[[ -4 -11  -2  -7  -6  -5]
 [ -7 -32   9  31   8   7]
 [  1  24  -5 -22  -3   0]] out 0

[[ 8 21 31  3  8 13]
 [12 28 44  3 16 11]
 [ 2 -3 -4  9 -7 -1]] out -1

[[ 30  23  15   1   9   3 -44]
 [ 43  -1  -5   7   0  35  12]
 [  7  22  24   1  23 -11   3]] out 3

[[ -2   4   9   7  -3  18 -12]
 [-15  21 -32  -4 -21 -11  -7]
 [ 17 -20  24  -2  17   7   1]] out 1

[[  5 -41  -9 -25  22   6  16]
 [ 18  26 -17   2  -1 -17  23]
 [  1  -5  -1 -10  -9 -13   4]] out 4

[[ 41   5 -19  -4  15   2]
 [ -3 -22   9 -14  30 -22]
 [ 27   2 -32  -4  19   4]] out 4

[[  0  10 -34  26   0  -1]
 [  1 -33  -5  21   1  -1]
 [  0  -4  -9 -27  -2  -1]] out -1

[[ -4 -13  19 -14  -1  -4 -15]
 [ 38 -11  -9  15 -12  18  -9]
 [ -6  11   6  -6   0  -7  -4]] out -4

[[ 27 -33  -7   6  -6]
 [ -9  25 -15   5 -13]
 [ -4  20  24 -10  10]] out 10
---
[-37 -32 -12 -13 -33 -10] gives -37
[-4 -6 33 24] gives -4
[ 19 -24  -9 -21  35  -3 -12] gives 19
[ -9 -36  -8  18   3   1 -28] gives -9
[ 44 -10  24  20] gives 44
[ -4 -15 -39  -6   5  -9] gives -4
---
[-40, 32, -29, 23, -34, 1, 8] result: 23

[-44, 17, -4, -1, -17, 20] result: 17

[[17, -18, 29, -33, 37],
 [-38, -32, -17, 20, 7]] result: 29

[26, -17, -34, 33, 19] result: 26

[0, 41, 35, -15, 20, -2] result: 35

[15, 0, 25, -13, 21, 19, -39] result: 21

[-39, -10, 25, 7, 32] result: 25

[-14, -11, -26, -37, -10] result: -11

[22, -31, 25, -33] result: 22

[-2, -41, -10, 0] result: -2
---
[ -7  -9 -32  10  12  22 -24] => -24, -7
[ 23  18  35 -34  34] => 34, 23
[  4 -26 -40 -37   1] => 1, 4
[ 21 -19 -32  10  -4] => -4, 21
[ 14 -22 -21 -20 -44 -39] => -39, 14
[ 10  42 -27  -4 -24 -19] => -19, 10
---
[[ -5   8   1  36  -4   2  -4]
 [ -1  -4  -6 -25   2  -7  -2]
 [ -3   5  10  37   1   3   1]] => -25

[ 17 -28  32  11 -21  20 -32] => 11

[-40  26  16  43 -29] => 16

[ -2  -6   2  -9 -40] => 2

[-14  36 -16   3 -10   7 -12] => 3

[-35 -11   8   6   6] => 8

[  3  11  10 -37 -40] => 10

[ -9  41 -17 -14  20  13   7] => -14

[ 18 -31   5 -12  41] => 5
---
[[-0.068  0.010  0.163 -0.124]
 [-0.017 -0.053  0.194 -0.095]] Out: -0.095

[[ 183.0 -154.5 -224.7  158.2]
 [-114.4  128.1    6.5 -130.8]
 [ 155.7  181.9  156.0   13.7]] Out: -130.8

[[ 1.619  0.598 -0.363 -1.094  0.498  1.725]
 [ 0.775  0.138 -0.502  0.057 -0.138  0.281]
 [-1.240 -0.012 -0.236 -0.746 -0.579 -2.071]] Out: 0.281

[[ 1.16  1.57 -0.26 -1.26 -0.16]
 [ 1.19  1.87 -0.43 -1.32 -0.05]] Out: -0.05

[[ 0.118 -0.035 -0.075  0.005]
 [ 0.118 -0.113 -0.008 -0.127]] Out: -0.127

[[  49.539  -66.467 -199.032   84.057  -52.112]
 [  31.271 -139.226   94.399 -164.480  184.920]
 [ -86.903  -31.925    5.220  109.461  -74.256]] Out: 184.920
---
[ 0.017  0.049  0.135 -0.106] yields 0.135

[[ 0.07 -0.05 -0.05 -0.06  0.15  0.03]
 [ 0.18 -0.14 -0.12 -0.06  0.08  0.00]
 [ 0.07 -0.01 -0.02 -0.06  0.19  0.08]] yields -0.05

[[ 0.3 -0.2  0.3  1.7 -0.4 -1.1  1.1]
 [ 0.4  0.5  0.9  0.3  0.0 -2.1  1.7]] yields 0.3

[[ 0.06  0.06  0.15  0.08  0.07]
 [ 0.04  0.04  0.03 -0.18  0.06]
 [ 0.19  0.05  0.10  0.05  0.05]] yields 0.15

[ 15.359 -10.851   6.766  -2.478  -2.845  -4.521] yields 6.766

[  7.028  15.731  14.791 -10.535  -1.744  17.819  -5.553] yields 14.791

[ 0.07  0.01 -0.12 -0.04  0.18 -0.04  0.20] yields -0.12

[ 0.00  0.15 -0.04 -0.13 -0.07  0.07] yields -0.04
